Each path below is one point turned by a fixed rotation once a step. After each direction that follows a path, write how fast that rotation turns it, in degrees each step (0 if it stays still).
Each turn is a multiple of 5 degrees from 10 to 175, or 0.
Each row of a path follows its step; steps can be skipped.

step 0: [ -8   0 -10   2   2  -4  12  14  15  -7   1   3  15  15  10   7   7  14
  11 -10  18 -15  -9 -27  -6  16  -2  -7   2  14 -20  -7  15  -8 -18   0]
step 1: [ -2  16 -17   9 -15 -16  -2   1  -4  -7 -11  16   0  10 -10  -3  -2 -15
  -9   0  18   3  -4  -4  13 -15  14   3  -9  15  32 -15  13  -5   1   0]
step 2: [-15  -5   8  -4   0   8  -6   1   8 -11  16  22  -9  -6   4  23  -2   1
  -2  17   3  -2  19  -3   5   0 -16 -25 -19   7   1 -10  -4 -10 -22  -9]
step 3: [ -3   2 -19   7  -9   3   4 -10  13  25  -6  13   9  -1  -9 -21 -13  16
  10   2 -19  -8  -5  -3  -5  -6   5   3  -3  21   5 -16 -16 -10 -19   6]
step 4: [  4   7   4   6  -3   1 -14 -15  23  -2 -12  -5  15 -18 -11  11  -7   1
   1 -11   7   5  17 -20  -9   9  -8 -19 -11  12   5  -5  23  -5  18   2]
step 5: [  4 -16 -14 -16 -16  -6 -10   2   1  -7   8  -8  11  15  -2   3  -1  11
  17  14   7   5  -1  21  14  18  20 -15 -10  20  10  -1   1  -2  -6  14]
step 6: [-16 -10  13   4 -15 -24 -12  13   6  -2  -1  21 -12   1   4  -3   5 -15
  19  -5 -10  -9  -4 -18  -7   8 -11  -6   7  12   0  -8  -1 -25  12   9]
step 7: [ 11  -3 -21   7  -8   5  11   3  15 -16   4  -6  -3  12  18  -7 -10   6
 -17  11  -3 -16  -4 -21   3   5   7   4 -30   8  -2 -12  14 -13   3  -2]
step 8: [ 13  19   8  21   2 -10  -8  10   1  18   6   3 -10 -11 -14   5   2  -7
  -1   6  16  -9   4   1  17   5   7 -21 -14  11  23  -7 -18 -13   3   0]
step 9: [-10   0 -14   0  12  -2  -8   9   1  -9   2   6   8   3  -4   8 -23  20
 -10   9  -8  11  -8 -12   2  16 -26 -20   2  11 -12  -5  -9  -8 -17  19]
step 10: [ -1  21   7  11 -14 -10   7 -17  -6  -5 -26   6 -10   1  -8 -12 -23   7
  13 -10  -9  -4   9   6  -3   7  16   4 -11  18   4  -8  11  -8  -2  18]
Directions:
[-4  0  2  3 -2 -3  3  1 -5  4  0 -2  2 -8  4 -4 -1  2  6 -4  2  2 -1 -1
  7 -6  4  4  0  3  8  1 -3 -3  1  3]
155
[-5 -3  5 -4 -5 -1 -3 -2 -9 -5 -1  5 -4  2  3  0 -3 -2 -1  4 -9  1  3  2
  3 -3  0  3  0  3 -3 -1  2 -3 -2  0]
90
[-1 -3 -1  3 -7 -4  3  1 -1 -8  1 -1  1  5  4 -1  6 -3  3  2  5 -8 -6  0
  0 -4  0 -3  4 -1 -1  2  1 -2  4 -3]
60
[-8 -2  1  1  1  1 -7  1 -3  3  4  0 -2  4  2 -2  2  2  4  1 -1 -1 -4 -4
 -7  3 -2 -3  2  1  1  5 -9  2 -7  1]
115
[-1  6 -2  0  3 -7 -1 -2 -1  2 -8  0 -3 -4 -3 -2  8 -7 -1  2 -4 -4  3  4
 -5  4  0 -1  2  0  6  1 -1 -4  0 -2]
160
